Some points, each followed by its number:
[ 13 -18 -45 -34 -21  30 -67  50  25  31   9 -43 -44  39 -10   7 -66  29  15 -21 -10  -5 -13 -54 -25] 0
[-21   4  15 -36  24 -11 -14   2 -24 -19 -47 -25  -1 -32  16  23  21  27  52   2  21   0   4 -18  80] 1
[-20   6 -26 -35  24  -8 -16   3 -26 -20 -49 -24   0 -31  17  22 -49  26   8   5  22   0  -1 -18  79] 2
[-23   8 -28 -36  26  -9 -13   5 -23 -24 -48 -20  -2 -30  20  22  21   4  56   1  21   3   3 -18  81] 3
[  22  -11   -8   80  -27   -8  -13  -36   39   29   30   51  -40   61  -14   -4   13  -64 -113   12  -13   -3   14   13  -62] 4
[ 48 -23 -23   8 -12 -44  -8   7  16  24  39  34 -55  70   0  -3  21 -76 -89   7 -18 -36  12  -1 -32] 5
[-22   7 -28 -37  30  -7 -16   4 -27 -26 -49 -19  -1 -30  17  23  18  25  54   3  21  -1   0 -17  57] 6
[ 78 -16  37  26  13  -2  96   3 -21  26  31  18  41 -28 -53 -45   8   2  10  65  -8  -6  12  76   2] 7
[  9  -5  19  -9   1   0  60   4 -27  -9 -23 -31 -12 -14 -27 -19  26 -16  11  66 -61 -23  -4  -1  15] 8
[-36  11  26   0 -21  -8 -58  58  -5 -49  23  -2  37  52  15 -56 -67  60  13 -58  12 -19   3  63 -94] 9
[ 72 -12 -25  11  26 -22 -11 -27 -16  40  58  32  13  39  28   7 -29  12  31 -53  85  -1  12   4  41] 10
[ -5  27  87   5 -10 -20  94  -7   0 -23  -3 -11  21  38   3 -33  39 -21   6  52 -57 -13  14  76 -18] 11
[-44 -54 -81   5   3  27 -53  25  55  -1 -25  48   8  -5 -52  47  12 -32 -85  -7  15  54 -14 -43 -39] 12
[ 31 -20 -12  -3   2 -40  26   0  11  -6 -14  37 -13  25 -33  -9  54 -50 -70  62 -29 -17  23  52  -9] 13
[ -65  -36  -43   -2   -1   68  -22   30   18    0  -34  -17    8  -43  -51   35  -17    6   -2   -3  -16   18  -44 -103  -11] 14
[-21   6 -29 -34  23  -9 -13   8 -25 -23 -47 -22   1 -31  19  24  23  26  53   2  22   0  -1 -17  79] 15
[  4  10   1  40 -28  34  16 -30   4  29  24 -16 -24 -31 -14  -9 -10 -27 -24  16 -43 -10 -16 -38 -36] 16
[  26   -7  -13   45  -26   -9  -11  -33   39   28   31   48  -25    7  -14    0   16  -67 -110   10  -16   -3   70   13  -63] 17
[ 58 -29  33  62   1 -29  36  -3 -56  -5  76  40  46 -26 -29 -79 -36   6  11 -16  23 -47  -4  69 -49] 18
[-19   6 -31 -39  25  -6 -13   3 -25 -27 -45 -20  -4 -34  16  22  21  26  50   2  22   2   2 -16  80] 19
[ 15 -18 -46 -44 -19  31 -67  51  16  27   8 -45 -41  41  -7   7 -65  34  20 -19  -8  -7 -14 -52 -29] 20
[  5  -3  20 -13  -1   4  56 -12 -25  -7 -23 -31 -12 -13 -28 -18  27 -15  13  67 -58 -20  -8   2  20] 21
[-22  23  86  44 -18 -46 -36 -15 -32 -54  44   8  26  40  24 -70  -5 -10 -15 -38 -25 -53  -1  65 -72] 22
[-10 -12 -33 -60  -8  36 -31  74   4  -6 -43 -39  -3  -8 -34  -3 -32  60  35  36 -21  13  -5  -5  -2] 23
[-21   8 -24 -38  23  -9 -16   3 -24 -25 -49 -21  -6 -31  19  22  20  26  52   2  24   1   3 -18  79] 24
[-14  15  32 -43 -14  11   6  65  58 -19 -19 -21  32  45  -5 -17 -23  54  31  17 -22  23  19  74 -39] 25
[-20   7 -28 -34  25 -10 -15   4 -21 -19 -46 -19  -2 -30  16  21  22  25  55   0  23   1   2 -18  79] 26
[  46   -9  -10   42  -27   -7  -13  -31   39   29   30   51  -28    5  -13    0   13  -63 -107   10    2   -3   14   11  -65] 27
[ 19  23  77  18 -19 -27  61 -33   2   9  52 -13 -21  85  36 -23  10 -46 -11  -9 -47 -28   4  26 -46] 28
[ -8  41  95  56 -35  13  51 -41  27  14  43   8   9  24  19 -25   1 -31 -33   2 -43   5   2  36 -75] 29
[ -8  62  94  60 -33  13  52 -38  37  18  45   8   9  24  14 -25   0 -33 -36  -2 -42   2   4  37 -74] 30
[-21   6 -29 -37  26  -7 -16   2 -24 -46 -47 -21  -2 -30  17  21  19  27  50   1  23  -2   1 -15  81] 31
New points follow, each followed by the numbers of its three nearest points above, smallest number first.
[ 49   0 -10  48  14  18 -16 -32   8  47  51  46  39 -63   9   7 -35  25  36 -49  90  37   7  17  13] 2 10 18
[ 18  21  79  18 -18 -28  58 -32   4   5  47 -11 -19  86  35 -28  11 -42 -12  -5 -96 -30   5  25 -44] 28 29 30
[  26   -7  -12   43  -26  -14  -12  -33   37   30   33   51  -28    8  -17   -3   15  -65 -111    9  -15   -1   15   11  -65] 4 17 27
[  25   -9   -8   46  -22  -11  -12  -37   41   29   29   51  -28    7  -15   -3   14  -65 -111   12  -15    0   10   12  -63] 4 17 27
[  25   -8  -10   44  -27  -10  -16  -34   41   31   31   51  -25    8  -14    1   15  -61 -108   10  -15   -4   15   11  -62] 4 17 27
[ -7  34  25  -6   5 -38 -56 -34   4  -8  26  -1  -4  67  80  19   2  -8  28 -77  37  -8  17  10  19] 1 6 10
[-43 -53 -78  -1   3  25 -52  28  51   2 -23  49   8  -4 -49  42   8 -28 -87  -7  12  50  -3 -51 -35] 12 14 27
[ 73  -7  40  73 -11  26  57 -30   8  63  76  38  29 -47 -37 -36 -28 -10 -30  14   5  12  -3  38 -21] 7 16 18
[  22   -9  -13   45  -27   -8  -10  -36   11   29   34   54  -28    9  -18    0   14  -64 -110   13  -14   -6   10    9  -62] 4 17 27
[ 53  -7 -15  -4  41 -19  23   0 -21  10   9  28  54 -45  -6  -2   4  39  50   6  72  20  17  62  70] 10 19 26
[ 29  -6  10   5 -14  -5  26 -20 -19  22  27 -34 -54  31   2  -7  -8 -43 -30  11 -45 -43 -18 -50  -6] 8 16 21
[-75 -10  22  13 -10  40   4  19  43 -14 -18   6  43  12 -14  19  -5   2  -9 -20 -13  58 -25 -91 -49] 12 14 16
[-32  47  46  29  -7   4 -23 -39  28  -2  20  16  23   6  68  21  -6   9   4 -82  72  27  12  19 -15] 10 29 30
[-55 -49 -49 -53  23  36  27  65 -10 -36 -81 -38  16 -25 -64  26  20  18  37  52 -30  34 -33 -81  44] 6 14 23
[  2  32  91   5  -9 -22  93 -10   3 -26   1  -8  23  35   4 -34  41 -15   6  49 -61 -12  10  77 -20] 11 28 29
[  0  28  89   7 -10 -22  94  -5  -1 -23   1 -13  22  36   5 -35  37 -19   7  52 -58 -12  14  78 -22] 8 11 28
[-43 -54 -78   2   2  26 -52  28  50  -2 -25  50   4  -6 -56  43  10 -27 -86  -5  13  50 -13 -49 -76] 12 14 27
[ 59 -24  29  63   1 -30  30  -4 -50  -3  76  42  43 -26 -34 -82 -32  10  -6 -16  18 -46  -3  65 -78] 7 18 22
[ 58 -23  32  61   4 -30  29  -5 -52  -5  78  37  45 -25 -31 -84 -31   8  -7 -16  22 -46  -3  34 -51] 7 18 22
[  -5  -35  -72  -16  -15  -13 -123   63    8  -35   10   43    2   37  -17  -34  -53   32  -64  -53   36  -19   16   37  -82] 0 9 20
[ 46   1 -10  49  13  14 -15 -32   7  48  51  50  43 -65   6   4 -35  28  11 -50  91  35   9  20  13] 10 16 18
[ -62  -38  -43    0   -2   66  -27   28   18    2  -32  -12    5  -43  -48   34   -7   10   -2   -2  -16   48  -43 -102  -14] 12 14 23
[ -5 -71 -40  19  30   4 -10  54 -38 -35  19  31  78 -39 -67 -38 -40  41  18 -34  47   9 -31   4 -23] 14 18 23
[ 19  23  75  20 -22  10  57 -37   7   9  50 -14 -19  88  35 -28   6 -45 -13  -6 -42 -34   2  26 -44] 28 29 30
[-23  21  85  44 -16 -41  33 -16 -32 -53  43   8  27  40  24 -72  -5 -10 -13 -35 -23 -53   0  68 -75] 22 28 29
[-23  24  84  46 -18 -43  33 -11 -33 -55  43   6  25  40  22 -72  -8 -40 -15 -34 -25 -54  -3  64 -73] 22 28 29
[ 45   4  -6  44  14  14 -14 -34   8  46  51  49  45 -62   9  12 -34  29  10 -50  93  34   9  18  11] 2 10 18
[ 47   3  -9  47  11  16 -18 -33   5  48  52  48  48 -62  14   7 -34  25   8 -51  90  37   7  21  12] 10 16 18
[ -63  -37  -45  -23   -1   67  -25   28   16    2  -35  -15   10  -41  -49   35  -13    5   -4    0  -15   47  -46 -102  -13] 12 14 23
[  10  -20  -64    3  -28   27 -103   41   64   37   12   44  -13   21  -24   15  -46   11  -87  -22   21   35   14    7  -83] 0 12 27
[ 18 -18  78  20 -21 -26  58 -31   4  12  50 -12 -19  85  38 -22   6 -47 -12  -5 -44 -30   4  27 -43] 28 29 30
[ 22  25  75  21 -20 -28  59 -33   4  10  50 -13 -21  84  37  49   6 -46 -13  -7 -47 -29   7  26 -47] 28 29 30
[ -63  -42  -44   -2   -4   64  -25   33   14    4  -35  -16    3  -45  -51   39  -16    7   -5   -2  -21   50  -48 -103  -12] 12 14 23
[-20   3 -27 -35  26  -7 -15   5 -26 -22 -49 -18   0 -29  18  25  24  28  54   3  22  -1   3 -17  50] 6 15 26
[-23  21  84  46 -14 -44  30 -18 -32 -55  41   7  24  43  24 -72  -4 -11 -12 -38   4 -50   0  65 -71] 22 28 29
[ -8 -71 -38  18  30   7 -13  54 -39 -35  19  35  76 -17 -68 -35 -39  42  17 -33  47   9 -32   6 -27] 9 18 23
[  12  -21  -65   -3  -33   29 -101   38   64   32   15   42  -14   15  -24   14  -46    7  -86  -23   22   37   13    6  -81] 0 12 27
[  0  32  88   7  -9 -19  92  -9  -5 -18  -1 -15  22  40   5 -39  41 -17   8  50 -58  10  13  75 -18] 11 28 29
[ 20  25  78  20 -18 -28  54 -51   8  10  47 -12 -16  85  32 -26   8 -45  -9  -4 -43 -31   7  26 -43] 28 29 30
[ -6 -14 -34 -55  -6  37 -29  76   5  -1 -43 -41  -2  -8 -37  -3 -36  58  38  36 -23  16  -3  -3  -1] 0 20 23
[ 20  23  80  20 -22 -26  62 -34   3   8  47 -14 -20  85  34 -27   7 -43 -16  -6 -44 -35   1  27 -44] 28 29 30
[  15  -10   -7   44  -24   -6  -12  -31   38   31   32   56  -27    6  -15  -18   15  -61 -112    9  -12   -2    9   12  -59] 4 17 27
[ -5 -13 -37 -58  -8  39 -32  77   1  -1 -44 -42  -2  -2 -39  -3 -36  59  36  34 -21  11  -6  -4   1] 0 20 23
[  24   -7   -4   46  -25   -9  -13  -34   36   28   33   51  -24    9  -16    0   16  -61 -107   11  -14   -1   10   11  -61] 4 17 27
[-35 -62 -85 -48  29  -7 -13  58  25 -33 -70  31  18  13 -66  32  49 -12 -43  46  -3  37  -4  -9  18] 12 13 23
[ 19  28  79  16 -19 -24  60 -32   2   6  52 -12 -20  86  37 -25   9 -47 -10  -4 -45 -32  18  23 -43] 28 29 30
[  24   -3   -9   47  -25   -8  -13  -33   38   31   31   54  -27    9  -12   -6   16  -64 -112   32  -14  -42   11    9  -63] 4 17 27
[ 28  -6  13   5  -9  -7  24 -21 -20  27  28 -34 -56  31   2  -4  -3 -42  -4  27 -48 -46 -16 -53  -6] 8 16 21
[  24   -8  -10   46  -24  -10  -12  -31   39   30   31   50  -28    6  -15   40   13  -66 -106    9  -13   -1   11   11  -64] 4 17 27
[-41 -52 -80   3   1  26 -55  26  54   0 -26  48   4  -3 -49  44   7 -29 -87  -2  12  53 -12 -51 -39] 12 14 27
[ 29  -4  12   7 -15  -4  22 -55 -19  25  29 -36 -53  31   2  -8  -6 -42  -4  12 -43 -42 -15 -50  -6] 8 16 21
[  3   9  25  44 -27  20  18 -29   3  31  22  -1 -25 -31 -13 -11  -8 -27 -29   4 -45  -8 -20 -41 -35] 16 21 29
[ -2  28  90   7  -9 -17  92  -7  -3 -19  -1 -11  21  41   0 -32  38 -20   8  53 -55  -9  12  79 -20] 11 21 28
[   9  -18  -52   -3  -32   27 -104   38   67   34   16   39  -14   18  -27   14  -48    6  -84  -23   22   32   17    8  -85] 0 12 27
[-34  45  44  33 -11   0 -17 -43  28 -25  17  18  22   8  63  16  -5   5   5 -69  39  26  12  19 -10] 22 29 30
[ 48 -21 -23   8 -13 -46  -5 -23  16  27  39  31 -56  70   0   0  21 -74 -90   6 -15 -40  15  -1 -34] 4 5 27
[ -62  -40  -45    0    2   66  -24   31   19    1  -34  -17    5  -43  -51   33  -13   11    8   -2  -14   48  -46 -103   -9] 12 14 23
[ 20  22  78  17 -20 -29  57 -32   3   8  52 -12 -17  84  28 -27   8 -44 -12  -7 -41 -31   1  25 -46] 28 29 30
[ -5 -74 -38  18  29   1 -10  54 -41 -31  17  37  76 -36 -65 -41 -41  47  18 -37  49   8 -32   7 -25] 9 18 23
[  1  30  89   3  -4 -19  93  -6  -2 -24   2 -12  18  39   2 -34  39 -20   8  53 -57  -7  11  76 -22] 8 11 28
[ 31 -17 -15  -8   4 -41  29   2  11  -4 -13  33 -18  24 -30 -11  54 -47 -65  62 -29 -18  27  54 -10] 5 8 13
[-58 -72 -87 -23  16 -29 -78  52  -8 -68 -26  50  23  15 -44  -4   3  -9 -62 -35  29  -4 -16 -20 -34] 12 14 23
[ 21  23  76  21 -20 -27  60 -33   5  10  52  -8 -18  87  35 -28   6 -46 -13  -6 -45 -36   7  29 -39] 28 29 30
[ 29  -7  13   4 -13  -4  24 -23 -18  21  29 -32 -58  31   4  -9  -2 -44  -8  12 -47 -45 -14 -52  -5] 8 16 21
[-57 -46 -48 -48  20  34  19  64 -16 -36 -80 -37  14 -27 -65  24  19  22  41  50 -33  32 -35 -37  46] 6 14 23
[-41 -54 -80  -2   1  36 -54  28  54   0 -24  52   6  -8 -48  41  10 -27 -83  -5  15  56 -12 -54 -38] 12 14 27
[  22   -5   -6   46  -28   -8  -14  -34   37   27   34   52  -27    6  -17   -3   15  -63 -110   -7  -11   -4   12   10  -63] 4 17 27
